Questions about the row below.
1) What is the third entry from the left?
2) What is the 1st entry from the left?
3) What is the entry just right of 4.18?
4) What is the second smallest entry?
5) What is the fourth entry from the end?
6) What is the last entry?
7) What is the second entry from the left?
8) What is the second entry from the right?
|  3.83 | -4.75 |  4.18 | -4.67 | -4.89 |  4.30 | -4.39 |  4.86 |  4.29 |  4.40 |  4.12 | -5.11 | -4.93 |  3.96 |  3.79 |
1) 4.18
2) 3.83
3) -4.67
4) -4.93
5) -5.11
6) 3.79
7) -4.75
8) 3.96

Questions about the matrix below.
1) Read off the top entry of the column that holds the largest entry.
2) Read off the entry in the bottom-left corner.
3) Read off the second entry from the end, reading row by row.
4) Read off the entry directly above 1.76.
5) Read off the entry directly below the largest entry.
6) Read off the entry in the bottom-right corner.
7) Read off the largest entry in the last column.
8) Read off the last entry of the smallest entry's row.
|  0.75 | -3.02 |  1.70 |  1.24 | -0.76 |  2.33 |  0.09 | -1.53 |  2.90 | -0.01 |  1.57 |
| -0.42 | -1.67 |  0.96 | -1.84 | -1.45 |  1.88 |  1.75 | -1.94 |  1.53 |  2.12 |  3.01 |
| -1.77 |  0.53 |  0.04 | -1.72 |  3.45 | -0.57 | -1.05 | -1.40 |  0.32 |  3.77 |  3.47 |
| -0.19 |  3.06 |  1.13 |  0.46 |  4.34 |  0.08 | -1.92 | -0.87 |  1.90 |  1.93 |  1.74 |
|  0.59 |  4.27 |  0.70 |  0.68 | -2.18 |  2.28 |  0.17 |  1.82 |  0.14 | -3.52 | -3.30 |
| -1.52 |  0.21 | -0.29 | -1.80 | -4.39 |  1.72 |  3.90 |  1.17 | -1.25 | -1.60 | -2.01 |
| -3.56 | -0.97 |  0.48 | -4.12 |  0.67 | -0.98 |  2.22 | -1.61 | -0.71 |  2.35 |  2.31 |
|  3.50 |  1.81 | -0.21 |  3.40 |  4.98 | -0.51 | -4.43 | -0.21 |  2.74 |  0.83 |  1.52 |
|  4.14 |  1.54 | -2.18 |  3.43 | -1.93 |  2.49 | -1.06 |  1.70 |  0.67 | -3.65 | -2.55 |
|  0.60 | -0.55 |  0.49 | -0.13 | -2.99 |  2.58 |  2.89 |  2.65 | -2.59 | -2.86 | -2.30 |
| -1.40 | -1.75 |  1.20 | -1.80 |  0.22 | -0.29 |  2.23 | -1.15 |  1.37 |  2.54 |  2.19 |
|  3.27 | -1.15 |  1.46 |  1.88 |  3.31 |  1.56 | -1.52 | -1.31 | -0.42 |  0.53 |  1.76 |
1) -0.76
2) 3.27
3) 0.53
4) 2.19
5) -1.93
6) 1.76
7) 3.47
8) 1.52
